The rows below come in pairs that one turn or mirror swaps. Which row does each named row swap with?
The rows were stretched afterwards, more along some directions than others.
mon: [-12   9  -7  12   9  14  -6   4 -19 -17  -1  27  27  43  10  -4]
zosa: [  4 -17  26  48  25  32  25 -43  42 -12   9  15 -15   2 -22 -27]
vek: [-16  17 -20  17  -3  12  -8 -11 -21 -25 -16  26  32  40  18  -5]
lifan: [ 23 -32  30  35  13  24   9 -58  39 -28  12  13 -30  -5 -16 -28]
gilu: [  5 -28 -18   8  54 -10 -29  20  54 -28  12  24  25  12  19   5]
tal: [ 25 -35   2  22  42  44  28 -29  15 -25  14  23 -14   1 -11 -28]
kori: [-26  17 -25  14 -18  15  -6 -18 -27 -14 -18  23  28  40  23   2]
rodi: [  9 -26   6  14  48 -18 -45   5  66 -18  11  30  18  21  15  -1]
Tar: [-30  32 -17 -24  31  40 -46   5  27   5  16  43  21  44  -3   0]
Foniv: [-25  12 -32  11  -2  16   6   5 -24 -14   5  28  40  21  22   7]
Konob: [-39  15 -47  18  -6  38  12 -10 -33 -15 -26  19  29  21   9   6]
seter: [-30  31 -13 -17  32  30 -44   1  34   1   3  39  14  37  -9  -7]
meku: [  3 -15  -2  14  39 -16 -47  10  61 -16  11  24  14  23  15   6]
fano: [-22   5 -41  18   2  24   1  11 -20 -30  -3  31  31  30   5   0]
Kep: [ 18 -17  27  39  11  24  27 -53  29 -17   3  11 -30 -12 -13 -26]
Pekad: [  1 -35 -11  13  43  -3 -31   1  57 -22  10  24  21  -6  19   1]
Kosib: [-23  30  -1 -19  32  26 -51  -1  37   2   5  42  14  45  -8  -9]
kudal: [  0 -31   3   7  32 -17 -42  -1  56 -23   4  20   8  13  12   7]
met: [-23  34  -6 -20  30  30 -54   3  34   5  11  43  17  45  -2  -3]
Mesef: [ 30 -15  21  42  21  21  24 -39  43 -27  -6  17 -35   6 -23 -20]
gizi: [-11  21 -26  10  -3  21  -6   3 -20 -20 -17  38  32  43  16  11]
Suk: [ -5 -30 -11   8  40 -14 -45  12  51 -25  13  26  24  12  22   6]
rez: [ 25 -29  26  48  15  38  15 -56  35 -27  -6  24 -24  -2 -19 -31]
sobol: [-13  25  -4 -24  37  40 -39  -6  28  -5   0  38  10  33  -4 -10]
Zapi: [-25  19  -4  22 -19  10   5 -22 -19  -8 -26  25  14  26   6   8]
zabot: [-25  17  -2 -20  34  37 -42  -9  39  -2  14  39   7  25 -10 -11]
sabat: [-25  12  -5 -28  34  33 -43   0  37  -2  20  42  16  32  -7  -2]
Gere: [-33   4 -39   7  -9  17 -13   2 -22 -24   8  30  48  28  23  11]
Sasom: [ 13 -31   3  11  50 -13 -45   4  61 -21  11  32  19  16  18  -3]
romam: [ 23 -25  20  37  36  30  18 -44  41 -25  18  27  -3   6  -8 -34]
Ludod: [  3 -21  -3  15  34 -16 -43   2  52 -20   3  20   8  20  17   8]
loza: [-22  19 -19 -30  34  33 -39  10  22  -8  12  36  13  25  -4  -8]
rok: [ 14 -21  14  26  24  37  19 -45  29 -14  21  27  -9  11  -6 -30]
nezof: [ 20 -28  27  36  28  16  32 -33  38 -17  18  22 -23  -2 -21 -20]

sobol pairs with gilu
kori pairs with rok
fano pairs with rez

